One turn sends every row of this set to another row. A few are shown first. Where does it send the rows asked after them?
Z_207: [ -2   1   3   6  -6  12  10  11  19   4 -23  -1  13   4 -18  -7]
Z_64: [ -3   8  -7   2  -4  -4 -12   9  13  -1  -1  -1   0   8 -28  -5]
Z_623: [-3 12  9  5  8  7  1  0 -2 -9 -7 13  3  7 -5  1]
Z_463: [ 4 15  8 17 -7  3  3  1 12 19 -7  3 14 11 -8 -6]
Z_25: [  2  15  -7  18   2   0   1   1   9   9  -6  10  14   0 -15   6]
Z_386: [  4  -2   4  10  -3   7   7   2  13  -8 -21   0  13  -3  -7 -23]
Z_265: [ -5   6   4  11   4   2  11  10  15  -6 -19   5  20   0 -13 -18]
Z_544: [ 15   2  12   5  -1   4   6  16   9  -3 -15   1  18   0  -4 -16]
Z_950: [  1   9   0   0  -8   8  -4   0  19  -2  -4   2   0   3 -30   6]
Z_14: [ 10   8   9 -13   7   0  -6   0   4  -4   4   3  16   9  -6  -1]
Z_881: [  1  19  11 -11   2   5   0  -7  15  -1  -2  12  13  13  -3 -10]
Z_504: [  3  11   7  13   4  -1 -13  -6   7  12 -14   4   6   8  -8   2]
Z_555: [  3  11   0   7  -8   0 -16  -2  22 -10  -2   2   6   0 -25  -8]
Z_67: [  6   5  -1   3   1   2  12   8  10   0 -23  -1  20  -1  -1 -14]
Z_758: [ 9 10  5 -6  2 11 -3 -8  9 -3  8  7 10 13  0 -3]
Z_683: [ -1  15   6 -10   6   7   4  -2   5 -10  -1   8   8   5   2  -6]
Z_993: [ -3  19  -7  -2 -15  -5   3  -1  12   4   1  -1  12   4 -22  -2]
Z_337: [ -1   7  11  -9   4  17   1  -2  12   3 -12   9   7  15  -6   2]
Z_465: [  8  -3  -2   3   4  -2   4  -5   9  11 -26   3   7   2 -12 -11]
Z_874: [  9   7   1  10  -7  -4  -2  -1  12  -7  -2  -9   2  -3 -28  -7]
Z_648: [  2   2  -1   0  -8  -9  -5   6  15  -4  12  -3  17   2 -16 -11]
Z_597: [ 9 11  6 -7  1 -4 -3  8  8 -9  0 14  8 -2  3 -7]
Z_57: [  3  10  -4  -1 -14   0  -4  -6  19  -6   5  -6   9   0 -23 -10]
Z_413: [ 12  -6  10   4  -1  -7   5  -2  12  -1 -12   7  14  -2 -11 -24]
Z_173: [ 19   3  -1   3  -9  -2  -2   0  15  -5   2   1  15  -4 -28  -7]
Z_663: [  2  -1  -5   6   0   3  11   8  14   7 -20  11  14   8 -17 -20]
Z_184: [ 9 12 -5  3  0 12  2  7 10  3  1 16  2  4  1  3]
Z_403: [  6  14   9  -6   1  10  -3   5  10   3  -4  17  -2  15  -3 -10]
Z_865: [ -1   5   3   8  -7  -1   0   6  11   9   6 -12   3  11 -20  -5]
Z_870: [  5  -2   4  14 -12  10  -3  -3  15   4 -21   3  14   8  -9 -18]

Z_663 turns into Z_403
Z_14 turns into Z_173
Z_758 turns into Z_874
Now these:
Z_413 turns into Z_597
Z_623 turns into Z_993
Z_683 turns into Z_57
Z_337 turns into Z_950
Z_881 turns into Z_555
Z_25 turns into Z_463
Z_865 turns into Z_465

One turn sends every row of this set to another row. A few are shown first. Where does it send the rows asked after them?
Z_406: [  6 -10  14 -17  -2  13  -2  -6  -2  -3  -8 -24   1   6   6   0  -4   3
   5  -3  -6   5  -1  12 -10  -9  10 -11  12   8   7   8]
Z_961: [ -5   1  19   3 -13  12  -6  -9  -5 -19   0  -2  10 -11   5 -13  -3   9
   6   8  -2  -3   1  13   0   0 -24  -7  11   4   9   3]
Z_777: [ -9  -2  28  -2 -14  -4 -16   5   1 -20 -26  -2  13 -15  -7  -7  -7   3
   9  -2  -6  -7  -6   0  15  14 -13 -11  -3   3  -1  10]
Z_320: [-10  -2  28  -1 -14  -2 -14   4  -2 -19 -26   0  13 -13  -8  -6  -8   2
   9  -2  -9  -7  -6  -1  17  15 -14 -12  -3   4  -1  11]
Z_511: [  3  -3   9  -9   3  10  -3  -2  -3  -2 -16 -24  -7   9   3   7  -5   5
  12  -5  -5  -2  -4  14 -11   2  13 -17   7  12   9   3]
Z_709: [ -4   0  22   2 -12  15  -2  -9  -7 -18   1  -2  11  -8   4 -12  -5   7
   6   8  -6  -1   3  10   3   0 -26  -9  13   7   8   6]
Z_350: [  5  -3   8  -9   3   8  -4  -3   0  -4 -15 -25  -6   7   4   6  -4   5
  12  -4  -3  -3  -5  15 -12   1  13 -16   7  11   8   2]
Z_179: [ -7  -8  20  -4 -15  -5 -20   5  -2 -14 -37  -3   7  -9  -9  -9 -10   5
  14 -13  -7 -11  -9   3   5  12  -1 -22   0   4   0   9]
Z_189: [  7  -3  14 -12   4  11  -1  -1  -1  -2 -14 -26  -6  10   3   7  -6   2
   9  -4  -7   0  -3  11  -8   1  12 -18   7  13   8   5]
Z_795: [-12  -2  25   0 -15  -4 -16   4  -2 -19 -27   0  13 -14  -8  -7  -8   5
  11  -3  -7  -8  -6   1  15  16 -13 -12  -3   3   0   9]
Z_446: [ -7  -9  23  -5 -14  -2 -16   5  -5 -12 -36  -2   7  -6 -10  -8 -12   3
  13 -14 -11  -9  -7   1   9  12  -2 -24   1   7   0  12]
Z_487: [-13   0  29  -1 -14  -2 -16   3   1 -17 -25   1  12 -13 -10  -6  -8   4
  10  -5  -6  -9  -8   1  14  18 -12 -15  -3   3   2   7]
Z_887: [-10  -1  32  -2 -13  -2 -15   4   2 -17 -24  -1  12 -13  -9  -6  -8   2
   8  -3  -6  -7  -7   0  15  18 -12 -15  -4   3   1   8]
Z_362: [ -2  -9  28  -8 -13  -1 -14   6  -3 -12 -35  -4   8  -6 -10  -7 -13  -2
  10 -12 -12  -6  -6  -2  12  10  -3 -24   1   7  -2  14]
Z_536: [  7  -6   7 -12  -4  14   2  -6 -12  -6  -7 -18  -1   7   4  -3  -5   9
  10  -4  -4   3  -1  15 -11  -8   3 -15  17   9   8   6]
Z_242: [ 11  -6  11 -15  -4  13   1  -4  -7  -7  -5 -20   0   5   5  -3  -4   6
   7  -1  -3   5  -2  14 -11 -10   3 -15  16   8   7   7]
Z_383: [ -2   0  23   1 -12  13  -3  -8  -4 -19   1  -3  11 -10   5 -13  -4   6
   4   9  -4  -1   2  10   2  -1 -25  -8  12   6   8   5]
Z_354: [-12   0  30  -1 -14  -3 -16   3   2 -17 -25   0  12 -13  -9  -6  -7   4
   9  -3  -5  -9  -8   1  13  18 -12 -15  -4   3   2   7]
Z_466: [ -2   1  22   1 -13  12  -5  -8  -3 -20   2  -3  11 -11   5 -13  -3   7
   5   9  -3  -2   1  12   0  -1 -25  -8  11   4   8   4]
Z_377: [ -8  -2  29  -2 -14  -3 -15   5   0 -20 -26  -1  14 -14  -7  -7  -7   2
   9  -2  -8  -6  -6   0  17  14 -14 -12  -3   3  -2  11]
Z_60: [  0 -11   8 -13  -3  14   0  -8  -8  -1 -11 -20  -1   8   6   0  -5   7
   9  -6  -6   3  -1  13 -10  -6  10 -11  14   9   8   7]
Z_651: [  2   3  20   5  -4  18 -11  -2   9  -2 -19  -6   3   5  18  -2   1   8
  19   9 -10   0  -2   6  11   0 -10 -11 -11  11   5  -6]
Z_483: [-13  -1  30  -1 -13  -2 -15   3   0 -16 -25   1  12 -12 -10  -6  -9   3
  10  -4  -7  -8  -7   0  15  19 -12 -15  -3   4   2   8]
Z_567: [  9  -6  10 -14  -3  15   3  -5 -10  -6  -6 -19  -1   7   4  -3  -5   7
   8  -3  -4   4  -1  14 -11  -9   2 -15  17   9   7   7]
Z_400: [  1   3  19   6  -5  18 -11  -2   9  -3 -19  -6   2   6  17  -2   1   9
  20   9 -10  -1  -2   6  11   1 -10 -11 -11  11   6  -6]
Z_15: [  5  -4  11 -10   4  12  -1  -2  -3  -2 -15 -25  -7  10   2   7  -6   3
  11  -5  -7  -1  -3  12  -9   1  12 -18   8  13   8   5]
Z_186: [  2   3  20   5  -4  18 -11  -1  10  -3 -19  -6   2   5  17  -1   1   8
  19   9 -10   0  -2   6  11   0 -10 -11 -11  11   5  -6]
Z_761: [ -7   0  17   4 -13  13  -4  -9  -8 -18  -1  -1  10  -9   4 -12  -4  10
   8   7  -3  -4   2  12   1   1 -24  -8  12   5   9   3]
Z_877: [ -1 -10   5 -12  -4  11  -3  -8  -6  -2 -11 -20  -1   7   6  -1  -3   8
  10  -6  -3   2  -2  15 -13  -6  11 -10  13   7   9   5]
Z_311: [-10   0  32  -2 -14  -3 -17   4   3 -18 -24  -1  12 -14  -9  -6  -7   2
   8  -3  -6  -8  -8   1  14  18 -12 -15  -4   3   1   8]
Z_439: [  7  -2  12 -11   3   8  -4  -1   2  -4 -14 -27  -6   7   4   6  -3   3
  10  -3  -3  -1  -5  14 -12   0  13 -16   6  10   8   3]
Z_854: [  5  -9  11 -16  -3  10  -4  -7   0  -4  -9 -24   0   4   7  -1  -2   5
   6  -3  -3   4  -2  14 -12  -9  11  -9  11   6   7   6]
Z_214: [  3 -11  11 -15  -2  14   1  -7  -6  -1 -10 -22   0   8   6   0  -5   4
   7  -4  -7   5   0  11  -8  -7   9 -11  13   9   7   9]
Z_326: [  9  -3  14 -12   4  10  -2  -1   2  -4 -13 -27  -6   8   3   6  -4   2
   9  -3  -5   0  -4  12 -10   0  12 -17   6  11   7   5]
Z_98: [  8  -5   6 -13  -5  11  -2  -5  -7  -8  -6 -20  -1   4   5  -4  -3   9
   9  -2  -1   3  -3  17 -15  -9   3 -14  15   6   8   4]
Z_911: [  1  -7  28 -10 -14  -7 -21   7   6 -17 -32  -8   8 -12  -8 -10  -8   0
   8  -9  -6  -7 -10   1   5   8  -1 -22  -2   3  -2  11]
Z_498: [ -6   0  19   4 -13  15  -2  -9  -9 -17  -1   0  10  -8   4 -12  -6   9
   7   7  -5  -3   3  11   3   1 -25  -9  13   7   8   5]
Z_680: [-10  -2  26  -1 -14  -4 -17   4   1 -20 -27  -1  13 -15  -7  -7  -7   4
  10  -2  -6  -8  -7   1  14  14 -13 -11  -4   3  -1   9]
Z_298: [  2   3  19   5  -5  17 -12  -2  10  -3 -19  -6   3   5  17  -2   1   8
  20   9  -9   0  -2   6  10   0 -10 -11 -12  11   5  -6]
Z_695: [  1   3  20   5  -4  18 -11  -2   9  -3 -19  -5   3   6  17  -1   1   8
  20   8 -10   0  -2   5  11   1 -10 -11 -11  12   5  -6]
Z_760: [ 11  -5   9 -15  -4  11  -1  -5  -6  -8  -5 -21   0   4   5  -4  -3   7
   7  -1  -1   4  -3  16 -14 -10   3 -14  15   7   8   5]
Z_261: [  2  -8  31 -11 -13  -3 -17   8   3 -15 -32  -7   9  -9  -9  -8 -11  -3
   7 -10 -10  -6  -8  -2  10   8  -3 -23  -1   5  -3  14]
Z_459: [ -3  -7  23  -6 -15  -8 -23   6   3 -16 -34  -5   8 -12  -8 -10  -8   4
  12 -11  -5  -9 -10   4   3  10   0 -21  -2   2   0   9]
Z_871: [  7  -5   5 -12  -4  12   0  -6 -10  -7  -7 -18  -1   6   5  -3  -4  10
  10  -3  -2   2  -2  17 -14  -8   3 -15  16   8   8   4]
Z_272: [  1   3  19   6  -5  17 -12  -2  10  -3 -19  -6   2   5  18  -2   1   9
  20   9  -9  -1  -2   6  10   0 -10 -11 -11  11   6  -7]
Z_412: [-12  -1  32  -2 -13  -1 -14   4   1 -16 -24   0  12 -12 -10  -5  -9   2
   9  -4  -7  -8  -7   0  16  18 -12 -16  -3   4   1   9]
Z_739: [-11  -3  26   0 -14  -2 -15   4  -3 -19 -27   1  13 -13  -8  -6  -8   4
  10  -3  -8  -7  -6   0  17  15 -13 -12  -2   4  -1  10]
Z_162: [  2  -9   7 -14  -4  10  -5  -8  -2  -4 -10 -23   0   5   7  -1  -2   7
   8  -4  -2   2  -3  16 -14  -8  11  -9  12   6   8   5]

Z_439 turns into Z_350
Z_854 turns into Z_162
Now these:
Z_536 turns into Z_567
Z_459 turns into Z_179
Z_383 turns into Z_466

One turn sends every row of this set to another row. A few are shown first. Where does it send the rows asked after them?
Z_842: [ 22  13   1 -16   0  -6   1   0 -24 -14   0  -2  -3 -12  13  -3  -8 -15
  -1  -7   7  -4 -16  -5]
Z_398: [  7   2 -11 -20   1  13   0  -2 -31   2  -1   2  -1 -19  14 -10   0   3
   4 -10   5   5  -6  -4]
Z_889: [ -3  11  -4  -8  14  12   7  13 -16   4  -7   9   6 -11  18   5  -2  -5
   0 -19  -6   2 -14 -12]
Z_796: [  5   0  -4 -22   7  11   5  -3 -31   6   2  -7   7 -11  14  -7   9   7
   2  -3  10   6  -5  -5]
Z_552: [  4 -14  -5  -9   3   4 -10   7 -23 -21   3   2  14   1  11  -4  -8  -2
  -4  -5   9  19  -6  -1]
Z_464: [ 11   7  12  -7  20   2   1  10 -21  -4   7  11  12 -12   9  -9 -13  -7
 -14  -3   8   1   4   3]
Z_921: [ 14  -8   8 -15  11   0  10  -5 -11  -8  -9  13   6  -9  27   1 -12  -8
  -9  11  10   5   5  -1]
Z_160: [  3 -15   9  -6   8   2  19  11 -25  -4  -4  16  -9  -7  16   6  -3  -6
  -1  -3  11  17   3 -11]
Z_126: [ 11   9   8  -7  18   3  -1   3 -22  -8   7  10  11 -12  11  -9 -15  -5
 -14  -7  11   5   6   5]
Z_748: [  2  15  -8  -7  14   1  10  12 -15   0  -5  -1   7 -13  11   5   5  -4
   5 -13   1   4 -16 -10]
Z_712: [  9  -2  -5 -23   3  10   8 -12 -25   1   0  -8  -2  -8  22 -10   2   4
  -6  -5  11   9   0   0]
Z_205: [ 20  -6   2  -9   7   2   8   9 -19  -6   2  -2   0  -3   2  16 -20  -8
 -11  -8   0   9  -1 -23]
Z_664: [ 20  -9   0  -9  12   4  10  12 -17  -7   3   0  -2  -3   7  15 -17  -4
 -11 -12   1  13  -3 -24]
Z_863: [ 10 -14   2 -17   6  -6   5  -5 -11  -7 -13  12  11  -6  29   5 -12  -7
 -12   7   7   8   0  -5]
Z_5: [ 12  -9  -6  -4   7   8 -10   7 -20 -19   8  -1  14   0  10   1 -13  -8
  -7  -9  11  19  -7  -5]
Z_190: [ -2  -9   7 -13  -2  18  -1  -2 -29   3  -6   5   4   6  29   3  -3  -2
  -5  -8   2  -1 -14 -12]
Z_299: [  7   9  11 -13  20  -5   1   5 -27  -3   4  12  10 -12   8  -4 -15  -4
 -14 -10   4   1   9  -1]
Z_8: [ 14 -10   2 -11   8  -1   9  -3 -12  -4  -9  14   5  -5  27   5 -14  -5
  -9  11  12   1   3  -1]
Z_919: [ 15 -11  -5 -17  11  -2  12  -2 -10  -6 -12  16   9  -7  23   6  -8  -6
 -11   8   6   8   5  -1]
Z_751: [ -4 -11   7  -6   8  -2  11  15 -29  -5  -4  16  -8 -12  10   2   0  -4
  -5  -7  12  17  -1 -12]
Z_880: [ 18  -7  -5 -12  13   5   7   5 -20  -6   1   1   3  -2   2  15 -14  -3
 -19 -11   2   8   3 -21]
Z_812: [  5   1  20 -23  16   8  10   9 -18   2   0  -2  -1   1  17   0   8 -12
  -3  -2  -7   6  -8  -7]
Z_506: [  7   4  13 -17   9  -3   7   5 -14   8   2  -6   0   3  20   3   3 -13
  -5  -4 -11  -2 -11  -1]
Z_979: [  5   0  -6 -23   6   0  -2  -4 -28  -2   4  -6   6  -9  21  -2   5  11
   4 -12  14   3   1   0]
Z_797: [  7 -13   8  -7   3  -1  13  14 -31  -9  -4  18  -9  -4   8   2  -1  -9
  -6  -4   8  19  -2  -9]
Z_964: [  8   6  18 -26  11  -9   3   7 -16   4  -3  -4   3  -3  22   3   4  -4
  -5  -9  -7   8  -6   1]
Z_16: [  2  -4   4  -7   4   7  11   0 -24  -3   0   2   5  11  30  12  -7  -6
  -6 -16   9  -7 -13 -17]
Z_780: [ -1  -4  13 -14  -3   0   2  -3 -25  -2  -8  -2   6   0  29  13   1  -1
  -7 -11  15  -1 -12 -18]
Z_408: [ 11   2   9 -25   7   7   0   2 -17   7  -1  -2  -5  -5  17  -3  -3 -12
  -5  -5 -17   1  -6  -2]
Z_875: [ -4   6  -5 -11  10  -1   9  14 -10  -4  -4  -5   6 -15  17   6   7   1
  -3 -22   6   9 -10 -12]
Z_828: [  8 -12  -7  -4   3  10  -6   5 -19 -13   8  -3  18  -1  10  -3 -12  -6
  -9  -6  11  19  -5  -3]
Z_89: [ 16   4  -5 -12  -9   2   1   3 -18 -12  -8   3   1 -10  21  -3 -14  -9
  -1 -11  -3  -5 -22 -10]
Z_115: [  1  -3   5  -7  -1   9   8   1 -27   1  -7   0   8   6  29   4  -1   6
  -7  -8  12  -2 -20 -15]
Z_821: [  7  11 -11  -9  14   6  11  15 -17  -7  -6   3  12 -10  20   0   0   1
   1 -18   6  14 -19 -10]
Z_203: [ 11   5   9  -8  16   1   4   5 -29  -9   4  17  11  -9   8  -7 -13  -5
 -18  -7  11  -3   6  -1]
Z_348: [ 19   4   0 -14 -11  -6   6  -2 -21  -9  -2  -9  -1  -5  17  -6  -9  -4
  -4  -8   2  -5 -19  -5]
Z_590: [  8 -11  -4  -7   6   6  -6   9 -17 -20   3   4  17   2   9  -3  -7 -11
 -11  -5   5  19  -6   0]
Z_384: [ 17   3   6 -19  -3  -9  -1   9 -16 -18   0  -8   2  -8  17  -2  -5  -2
  -3 -12   5  -8 -18 -10]
Z_920: [ 17  -7  -3 -14  12  -3   5   7 -12  -9  -1  -1  -1  -4   5  13 -18  -2
 -16 -10  -3   4  -1 -22]
Z_991: [  4 -10   6  -4   7   2  17  15 -25  -2  -6  15  -7  -8  11   4  -3  -2
   0  -1  10  22   0  -8]

Z_921 turns into Z_664
Z_920 turns into Z_299
Z_979 turns into Z_780
Now these:
Z_190 turns into Z_89
Z_203 turns into Z_797
Z_821 turns into Z_712
Z_991 turns into Z_828
Z_115 turns into Z_348

One turn sends every row of this set to another row. A few are shown first. Where does it send the rows asked after them?
Z_776: [ -6   5   2   2  -8   9   8   2  -1  16   5   9  -4  -3  10  -1  -3  -2
   4   1  -3  -7   0   1  -3  26 -10  -2  11  -7   5   4   9   4]
Z_864: [  9   4  17   0   2 -11  -5  -2  13   8  -8  -4  -5 -10  10   3   2   9
   4  -2  -1  -1  -1  10   6   4  14   0   4  11  12   6  -7   6]
Z_602: [  0  10  10   7   4  11   9 -15   5 -11  15   0  -2   9   9  -8  -5  -2
   6   0   8   3  12  -4   9   0   2  -7   8  -1  -5   4  -5  -4]
Z_582: [  4  -5   6  -7   2 -11  -7   8  11  -3 -13   0   4  -1  -7   4  -1   8
   1   6  -5  -1  -5   2  13  -9   6  -1  -6  -2   9 -11   0  10]
Z_512: [ -4  -2   4  11  -9  16   6  -2  -3   4   1   7   5   2  10  -8  -8 -12
   0   5   0   1  12  -1  -8  17  -8 -11   7  -9   6  11  -3  -7]
Z_3: [ 14 -11   5   1   3  -5  -4   4   6  12 -19  -4   1  -8  -3  -1   4  -8
  -5  -1   3   2  -3   7 -10  16   3  -1   1   2   7  13   7   9]
Z_142: [  9  -9   5  -1   8  -7  -8   4   6   5 -24  -5  -8  -6   5   5  -2 -10
 -11  -2   0   2  -4   6  -8  10   2  -6   0   3   8  10   0  -1]
Z_488: [ -6  11   4   9  -4   0   1  -8   3  -6  20   0   4  11   2  -6 -14   4
   7   3   0  -2  -1  -1   7  -4   9  -7   4  -1 -15  10  -6   0]
Z_109: [  2   1  -5   4   5   0  12   1  -9 -13   0  10   5   7  -6  -4   5  -4
  -1   2 -10  -8   7  -3 -14  -7  -3   1  -1 -18  -1   2   7  -6]
Z_470: [  6   3  -9   1  -2 -10   6  -9  -1   0  -7  14   1   8  -7 -10  -1  -1
  -4  -3 -13   5   9  -6  -9  -2   0  -1   5  -9 -12  -7   9  -5]
Z_324: [-10   8   1   6  -1  13   5   1   5  12   8   4   5  -3  17  -7 -10  -5
  10   2  -9  -9   1  -1  -8  13  -5  -3   5 -12   2  14   0   0]
Z_809: [ 9  1 22  2  5 -7  2 -5 11  9 -3 -7 -2 -7  0 12  1  7  7 -6  3 -4  2  0
 11  6  8  0  2  8 11  6 -8 11]
Z_507: [  5  -9   1  -3   5  -9 -13  10   8  -7 -10  -3   1   2 -10   2  -1   3
  -9  -3   4  -1  -7   0  12  -9   0  -3  -8   5  11  -2   4  -2]
Z_686: [  9   7  -6   1  -9  -2   3   2  -2  -3   4  17   4   3   1  -7  -7 -11
   1   1 -15   1   3  -4  -8  -9   0  -1   2 -15 -11   6  10  -7]
Z_914: [ -5   1   0   9  -4  -1   3  -7   5   0  19  -5   2  16   5   1 -11   7
   9   1   5   5   7  -4  10   6   8   4   0   9  -7   2  -3  -3]
Z_970: [  5  -8  -4  -6   0 -10  -9   9  12   5 -20  -6  -2  -7  -2  -3   1  -8
  -1   5   4   6  -8   9  -5  12   7  -1   3  -2   9   9   4   6]
Z_933: [  9  -7   0  -1   4 -10  -6   7   6  -1 -12  -3   7   2 -20   0   2   3
  -1  -2   1   0   0  -1  15  -7   2   2  -8  -1   5  -3   4   9]
Z_882: [  4   2  -4   2  -4  10   4   0  -1 -14   6  14   1   8  -7  -9   0  -3
  -7  -5 -12  -1  15  -1   2  -1   0  -6   2 -17  -4   1   6 -10]
Z_349: [  2  11   6  14   1  -3  11 -11  -9  -9  17  -2   1  11   5   0  -2   0
   8   3   6  -6   8   2   4  -9   7   2   0   3   0   8  -6  -6]
Z_218: [  3   3  19   2   9  -9  -2   3  11   4 -10  -4 -12  -6   6  10  -2   8
   2  -6   5  -6  -2  -2  13   1   6  -9   4   6  16   5  -6   4]
Z_213: [-11   5   2  10  -3   6   9  -2  -8   3   7  -1   1   0   3   1   1  -9
   5   5   3 -12   3   4 -14  18  -5  -6   8 -10  10  19  -2  -4]

Z_109 turns into Z_213
Z_882 turns into Z_512
Now these:
Z_809 turns into Z_933
Z_324 turns into Z_488
Z_582 turns into Z_970
Z_218 turns into Z_507
Z_914 turns into Z_470

